Rotation paths and how fast each direction turns (degrees each step)
Each turn is a multiple of 5 degrees from 10 to 175, or 0.
path 1
[  1 -13 -42  21 -20  40  -9  29  12]
[-51 -10   3   6  11   5 -37  11  31]
[-23  11 -21 -31 -12  50  -6   9 -18]
[ -6 -17 -19  33   2  39 -20  14  32]
[-53  13  -7 -15 -14   3 -30  16  14]
[-10 -18 -34 -22  14  54   1  14 -11]
[-18   0  -1  31  -8  38 -39  -1  33]
[-43   2 -31 -20 -16   3 -14  37   4]
[-19 -24  -7  -5  33  56 -11   0   8]
[-26  24  -8  17 -36  30 -33   6  17]
Speeds:
[  1 -15  13  14  25   3  -8 -12  17]
145
[ 18 -18  10  -9 -14 -18   4 -18  -4]
0
path 2
[-23  36   5  -9   4 -53  17  12 -10]
[-30  21  24   0 -36 -38  14  -9 -14]
[-27   3   9  26 -40 -15   4 -43 -19]
[ -8   4 -19  17   6  -6   2 -64 -26]
[ -2  20 -22 -11  40 -12   8 -45 -26]
[  4  27  -7 -49  16 -21  22 -13 -28]
[ 10  19  10 -47 -35 -16  28  -6 -21]
[ 20   4  -4 -14 -57   2  22 -26 -10]
[ 29   0 -30  15 -27   7  20 -43   6]
[ 30  26 -40   6  21  -3  18 -28  18]
Speeds:
[  3  15  -6  -8  23   3 -25 -13   9]
65
path 3
[ -4 -38  -4  61  -9   8  34 -10   1]
[-20  -9 -45  -2 -45  20  42  14   0]
[-24   9  36  28 -61  13  13   2 -17]
[-24 -22 -12  61  -7  10  33 -21   8]
[ -3 -16 -27  -6 -48  29  46  18  15]
[-19  -7  24  30 -58  12   6  -1 -37]
[-44   2 -23  54  -9  10  30 -21  17]
[  1 -21  -4   2 -47  25  48  21  26]
[-12 -22   4  30 -49   9  10  -3 -47]
[-45  16 -23  39 -20  11  34 -13  11]
Speeds:
[-6  7 16 19 16 -2  5 -8 26]
110
[ 10 -16  25  16   0  -4 -11  -4 -19]
130
path 4
[ -7  -7 -40   5 -23 -26   1  18  28]
[  9 -25  -3 -38  -9 -27   6  -2 -28]
[-20   8 -18 -12   2  38 -19  -6 -36]
[-13  -4 -24  33 -34   2   8  29   3]
[-16 -11 -12 -10   1 -54  23   1 -11]
[ -7 -19 -29 -36   6   9 -29 -13 -19]
[ -1  -3 -11   0 -38  33  17  18 -20]
[-21  20 -15  27   2 -33  16  32 -17]
[-19 -33 -21  -5  -4 -30 -25 -21  -1]
[ -7 -10 -11 -40 -31  21  17 -13 -11]
Speeds:
[-12  26 -15  -6  22   0 -13  -1   2]
135
[-14 -14  -6  -9   4 -16   9 -12  27]
90
[16  9 25  6 15  7 -1 -8 20]
0
[ -2  14 -10   3 -23  20   4 -18  11]
110
path 5
[ 26   9  21 -27  39  15  26  28 -13]
[ 17  13 -23   3  -3  20 -48  47   9]
[ 3 56 22 19 -2 -6 27 17 21]
[ 45  -4  18 -25  37  31   3  15   0]
[  4  22 -32 -11 -21   9 -21  53   8]
[ 9 41 26 24 23 -5 23 21  8]
[ 46   1  18 -32   6  39 -21  12  17]
[-15  33 -32 -14 -10   6  14  50  10]
[39 17 32 24 35 -3 11 26 -2]
[ 19  23  10 -34  -9  36 -32  12  24]
Speeds:
[ 27 -21  -5   9 -11   6 -13   0  10]
140
[  5 -12 -12 -27  -2  11  23  -3   3]
110
path 6
[-21 -25  -3 -26 -21 -53  21   5 -10]
[  8  -8 -17 -16 -21 -65 -15  -4 -11]
[ -4  31 -28  -1  -2 -58 -16  -2  21]
[-44  37 -27  12  10 -38  11  -5   8]
[-37  29 -23  -2   1 -22  14   3 -46]
[  1  44 -13  -6 -12 -16  -1  35 -52]
[  4  36   3   5  10 -14  -5  59  -7]
[-36  -4  11  14  13 -20   6  63  -5]
[-36 -36   3   0  -7 -22 -11  38 -32]
[-12 -17  -4 -15 -20 -31 -52  29 -18]
Speeds:
[  7 -13  -3 -10 -12   0  -4 -11 -34]
90
[-13 -10  12  -5  -1  22 -24  15  -1]
25
path 7
[ -1 -36 -14 -21  24   0  28 -33 -10]
[  6  -3 -31 -21  19 -50   6 -10  -7]
[-30 -12 -17  -1  50 -22  -4  15  -2]
[-26 -51 -26  -4   5  -7 -16 -19  -1]
[-20 -19  -9 -41 -11 -34  13 -13  -9]
[-11 -12 -13 -25  45  -5  30 -12  -9]
[ 14 -23 -38   8  31 -28  -9 -19  -1]
[-36 -16 -15 -10  17 -41 -17  15  -2]
[-35 -44  -5 -16  22   6   7 -11  -3]
[  4 -23 -22 -30  -5 -30  15 -33  -8]
Speeds:
[-19   9  14  -7  22  11  10  19   1]
130
[ 12   5   7 -22  -4   4  27 -16  -7]
80
[ 22 -15  23  -9   4  -3  -9  11  15]
0
path 8
[ 21  31   9   3 -10  34  26  -7 -41]
[ 26   7 -43  -3  15  28  13   6 -32]
[ 32  10 -23  25  20 -12  51   7 -20]
[ 40   6   4  29 -10 -13   8  17 -47]
[ 19 -16 -15  14 -18  32  26  -7 -48]
[ 21  33  -6  -2   8  32  35  -8 -34]
[ 34  10 -46   4  20   5  10  21 -35]
[ 25  -7 -19  35   4 -15  51   8 -21]
[ 35  12  13  23 -23   4  11  10 -51]
[ 12  -9 -24   1 -13  41  24 -10 -42]
Speeds:
[  0 -28 -23  -5  -2   7 -16   7  -6]
140
[  3  13 -22  -6  27  -7   4   8  13]
80
path 9
[ 21  26  18 -20  -2  51  -2   2  17]
[ 35  -2 -55   9  -4  11 -22   8   2]
[ -3 -36  -1   6  -7  24  14  40 -39]
[  3  31  -2 -46 -22   3  26  28  -1]
[ 49   9   7  -5 -31  23 -24 -16  -3]
[  4  -8 -26   8  24  53 -13  23   6]
[  6 -16 -43 -12 -24 -13  22  34 -23]
[ 14   1  42 -24 -28  21  12  22 -17]
[ 30  40 -20 -24  -5  26 -17   2  20]
[ 25 -25 -30  19 -12  30 -21   4 -28]
Speeds:
[  5 -20 -20  20   5  13   5  -5  17]
90
[ 15  -6 -15   4 -20 -24  -5 -11 -10]
145
[ 19   8   4   7  12  -4 -30   8  12]
95
path 10
[ -3  -1 -27 -23   3  18  58  -9   4]
[ 47   7   1  14  19 -30  26  30 -27]
[  2  -7 -34  13 -24  26  15 -12 -43]
[  0  57  -7 -10  10  19   3  36 -23]
[-31 -35 -26  -5  17  22  25  34 -15]
[23 16  7 52 22 26 23 22  8]
[  7  -2 -15 -24  -8  38  56 -13   3]
[ 34  17 -12   5  22 -36  34  27 -20]
[  5 -24 -24  15 -27  21  14   1 -52]
[ -3  61 -16   5  11  20  -1  22 -17]
Speeds:
[  0 -23  19 -16 -13  16   4   3 -13]
175
[ -2  10 -10  -6 -12  -9 -18   1 -31]
60
path 11
[  0 -14 -50  -1  12  33   0  20 -10]
[ 18 -36 -10 -23  30  24  -8   3  19]
[ 34  -4   1  -2   1  29 -32 -34  19]
[ 15  14 -34 -11 -20  -2   8 -43  14]
[ 26  17 -12 -16  32 -23  33 -15   6]
[ 24   8  -8   3  33 -19 -14 -14 -43]
[-17  -5 -17 -39   7 -24 -37  -8 -20]
[-11  32  14 -47   8   2 -18  12   7]
[  7  35 -10 -22 -11  30   4  24 -30]
[  7 -23 -31 -27  -3  16  27  28 -17]
Speeds:
[ -8  10  12 -12 -18   3 -22 -13  17]
80
[ 18  16  18  16   6  14 -12   1 -13]
125
path 12
[ 35  -5  12 -16  34 -13 -10  33 -15]
[  2  -9  14 -34 -22  -7 -37  30   0]
[-12  24  27   4  -8  18  -5  50   1]
[-43 -17  19  17 -14  21 -12  13 -30]
[  9 -25   5  34  27   7   6  23 -35]
[ 24 -36  -2 -12   5  -3 -24   7 -42]
[ 38  10   2 -25  12   6 -20  43  -3]
[-19  13  25 -34 -20  15 -30  29  -4]
[-31   3  22  16   7  22   1  48   8]
[-27 -30  28  25  -6  -3  -7  11 -31]
Speeds:
[-15 -21  -6 -12 -17   0 -19 -15  -3]
175
[ 20  18 -11  -9 -25  -1 -11   9   1]
70
[-13  -1  -1  32 -22  -5   6   5  -5]
60
path 13
[-10  43  -2  23  13  42  -5 -21  -3]
[  6  21 -30 -24  -8   3  13 -25 -48]
[-17  25   4  15 -42  26  39   4 -12]
[ 33  31  -1 -24 -18  46  -9 -14  -3]
[-32  18  26 -27  -1  21  16  -6 -37]
[ 21   8  16 -14 -58  -8   4 -14 -15]
[ -9  16  33   7 -22  48 -27  -9  -6]
[  0  28  10 -19  -2 -11 -22 -46 -35]
[-27  -9   1  27 -35   6  -3 -10 -44]
[ 12  41  -5  26 -18  21 -23 -31   2]
Speeds:
[-30   0  15  14   9  13   8  11   1]
170
[ 13   9   3   5   9  25 -18   2  20]
115
path 14
[-22 -27   7 -18   4   2   6 -12  56]
[ 13 -35 -41  17  -6   7  38   9 -20]
[  0  -9 -16  35  25  -6 -53  19  16]
[  1  19 -36   3   7  13   6 -55  16]
[-12   5  -4  21 -44  45 -21  18  -6]
[47 -4 28 -7 14 21  1 -7 38]
[-10 -35 -24 -32 -40 -12   5  -7  19]
[ -7 -25   1  50  15   9  23  24  19]
[ 32  -4 -49 -10  28  -3 -24   3   4]
[-33 -13  -9  34 -14   9 -24 -43   5]
Speeds:
[  8 -15 -19  12  -7  19  -6  -4  22]
0
[ -6 -17 -19   8  19 -21   7  11  -2]
60
[ 26  12 -20  -7  -9  -5  16  -2  -9]
160
[ 24 -10   7  -4   7 -13 -27  -7  -2]
120
path 15
[-28 -18  10  10  -5  16  41  -9  38]
[-24  -5  -6   4 -10  23  49  23  21]
[-36  -9  -1  28 -11  29  20  27   4]
[-41 -29   9  30   0  16  23   0  22]
[-17 -21 -10   9   2  13  50  12  33]
[-19 -11 -13  19  -5  24  40  40  13]
[-33 -26  -2  35  -8  25   7  24   9]
[-21 -41  -1  21   1  12  28  -2  31]
[ -4 -23 -20   8   1  17  44  27  26]
[-12 -22 -16  29 -10  23  12  39   4]
Speeds:
[-14   2   5  18  -5   9 -24  14 -18]
100
[ 21  23   5  12   5 -18  -8  -9  -7]
0
path 16
[ 23   9 -18  12 -33  11 -11  41   9]
[  9   1  -4 -31  -6   2   1 -48 -26]
[ 24  21  -2  38  15  28 -13  22  -6]
[ -3 -32 -26 -36 -13   9 -30 -16   1]
[ 54  20  -6   4  28 -18   5  17  -7]
[ -8  20   4 -19 -44  23 -27  -4  -4]
[ 38  -3 -32  17  14   7  21 -30 -22]
[  1  -1  23 -12   4  29 -53  16  -7]
[ 23   7 -55 -18   1  -3   5  -5  26]
[ 29   6  25  -8 -17  -8 -25  11 -42]
Speeds:
[-19  -2   8  -8  -9 -11 -27 -11 -14]
170
[ 11 -15  24  11 -18   9  -8  13   6]
160
path 17
[ 26  16  29  18 -19  -1   3 -26 -17]
[ 39  15  33  14   9 -27   6 -17 -18]
[ 28   7  11  27  20 -41  11   0 -13]
[  4  12   0  44  11 -30  14  15 -15]
[-14  32   5  40  -5 -11  15  15 -25]
[-11  52   5  17 -13  -4   6  -7 -23]
[ -5  53   3   0  -1 -19  -3 -28  -9]
[  9  32  -9  11  11 -33   2 -34   6]
[  8   6 -19  35  -3 -34   8 -29   6]
[  3  -3 -10  46 -22 -22  15 -24  -1]
Speeds:
[ 18   6   5 -22  22 -13  -7 -12   5]
65
path 18
[ 11 -31   5 -18  40  24  30 -18 -18]
[ 21  16 -27 -19  43  19 -14  -5  29]
[-37   8  -7  33  31  38  -2  18   8]
[-11   6  33   8 -12  29 -13 -18  44]
[-18 -24  33 -24 -12  18 -21  47   0]
[ -1 -40 -25  -3 -39   4 -15   6  24]
[ -8 -53   4   9   1 -18  35  11   8]
[ 17 -36  -4 -11  31 -25 -22 -29   9]
[ 22  -5 -12  35  49 -11 -11  34  -1]
[ 13  -4   7  38  15  35 -14 -39  -4]
Speeds:
[ 28  -4  -4  13  17  -6   2  -9 -18]
40
[  1  -5  31 -12   4  -2  13 -19   3]
110
[  5  10  23  18 -12  10 -20   6  -5]
60
path 19
[-36  10  -1  29  -6 -23 -12  48   6]
[ 21  12 -24 -11  -8 -20  38  16  39]
[ -1   6 -50  11  -3  17   6  15 -45]
[-12  17  20  21 -20 -31  -3  46 -12]
[  0  34 -28 -13  15 -18  23   6  35]
[ 28  10 -39  25  -1  24  -6  26 -25]
[ -1  31  21   6 -18 -26  17  30 -27]
[-20  48 -29  -4  22 -16  -4   5  31]
[ 51  15 -18  18  -9  24   0  24  -5]
[-14  44  17  -6  -9  -8  25   4 -40]
Speeds:
[ -7  -2 -13  22   5  11 -29   4  -1]
140
[ 22  -4 -23 -22  -3   5 -11  -3  10]
115
path 20
[-42   0  -4  -4 -13 -29  -3  26  24]
[-14 -13  -9   1   2 -26  27  43  16]
[-37 -10 -14 -14 -15 -32  -2  22  20]
[-10 -12 -13 -13   7 -31  22  49  -2]
[-27 -27 -16 -31 -19 -32  -4  15  14]
[-10 -17 -11 -34  13 -21  18  42  -3]
[-24 -37  -9 -36 -18 -19   3  16   6]
[-14 -18   0 -40  13  -6   7  40  -3]
[-24 -41   7 -35 -18   0   7  15   9]
[-28 -15  11 -41  14   9   8  37   3]
Speeds:
[ -7   7   3   7 -23   9  -3  15 -27]
0
path 21
[-36 -13  20 -21  11 -24  23 -36  -5]
[  7  -2  39   4  23 -14  41   2 -28]
[ -7  20  41  14  45  13   1 -10  20]
[-34 -15  18 -31  26  -5  18 -28  21]
[ -4 -14   8  -7  29 -18  45 -10 -32]
[ -3  24  46  27  26  -4   9 -18 -11]
[-23  -9  39 -22  18   9  16 -14  33]
[ -2 -19  -8 -15  47  -4  37 -11  -6]
[-15  20  21  27  30 -22  18 -36 -18]
[-19   0  60 -15   3  -5  14 -12   8]
Speeds:
[-21   6  10  -3 -14  -3 -19 -19  15]
120
[-22  18 -10   1 -11  18  14  12  -4]
0
path 22
[-35  15  -5  18   5   8  14  -7  45]
[-30 -14 -23  27  15  -9   2   1  39]
[-39 -11 -22  11   0 -33   4  15  21]
[-55  16  -5   4  -7 -17  16  16   5]
[-45  11 -15  21  16   9  27   9   3]
[-37 -13 -29  35  23  -5   8  -1  -8]
[-40 -11 -20  19   3 -30   2  -7 -20]
[-48  16  -1  17 -10 -16  22 -17 -23]
[-37  15  -5  26   4   9  22 -36  -7]
[-25 -13 -19  31  11  -1   2 -43   6]
Speeds:
[-17  20 -24   2   9 -13   2 -13   8]
0
[ 4  0  4 -8 -5 -3 -6  7 39]
25
[  9 -26 -16  10   9 -15 -18  -2   1]
90
path 23
[-38 -14  29  22  15  -6 -36  15 -24]
[ 19 -34  14  -8   5  -9 -45 -25 -34]
[ 27 -50   2 -19  -1 -33  -7  35  -2]
[-29 -26 -24  30   9 -34  -1  35 -19]
[-10 -25 -26   0  47 -17 -10 -30 -31]
[ -3 -37  18 -28  51  -1   0  14  12]
[-36 -24  35  15  18  -6 -31  32  -9]
[  5 -25  12   7   2 -14 -51 -18 -40]
[ 36 -54  -5 -27   4 -27  -8  16 -12]
[-22 -33 -17  18   8 -34   3  47 -10]
Speeds:
[  9   0  28  -3 -17   9 -22   3  -4]
60
[-11  12  -8  20  -2   0 -13 -21 -20]
115
path 24
[ 17  12   8 -29 -36   3  -1  39  31]
[ 12 -22  13  23 -13 -36  23 -32 -10]
[  4  -1  19  32   8  28 -41  16  30]
[ 24  24 -33   3 -35 -19   3   6 -34]
[ 13 -35  46  10  17  -7  12  25  -5]
[ 19  -5 -45  15 -22  18  11  -1  36]
[ -2   6  25  -7 -30 -48 -29  12   3]
[ 27   3  16  54  10  19  15 -18 -14]
[ 16 -23 -29 -11 -13   2 -34  38   6]
[  2  19  14  13 -20 -28  50  13  -4]
Speeds:
[ -6  12   7  16  -5  -3 -24 -25   2]
80
[-22  -7   5   0 -18 -21   6   3 -19]
135
path 25
[ 20   8  10  -4  47  13  -8 -17  37]
[ 51  -5  10  11  20 -15 -26   4  20]
[  3 -12  21  40  40 -10  -5  -3  38]
[ 35 -30  40  17  15  -7 -13  21   4]
[ -4 -44  37  28  23  -2   1 -27   7]
[ 22 -26  47 -15  23  29  -3 -10  -5]
[ 19 -31  16  -7  21   6 -10 -53   3]
[ 30   7  19 -21  41  27  -4 -17  23]
[ 43 -10  -2   4  20 -15 -27 -25  25]
[17 10 16 13 45  3 -4  4 45]
Speeds:
[ -1  -4   2 -24  -2  17   4 -26 -13]
45
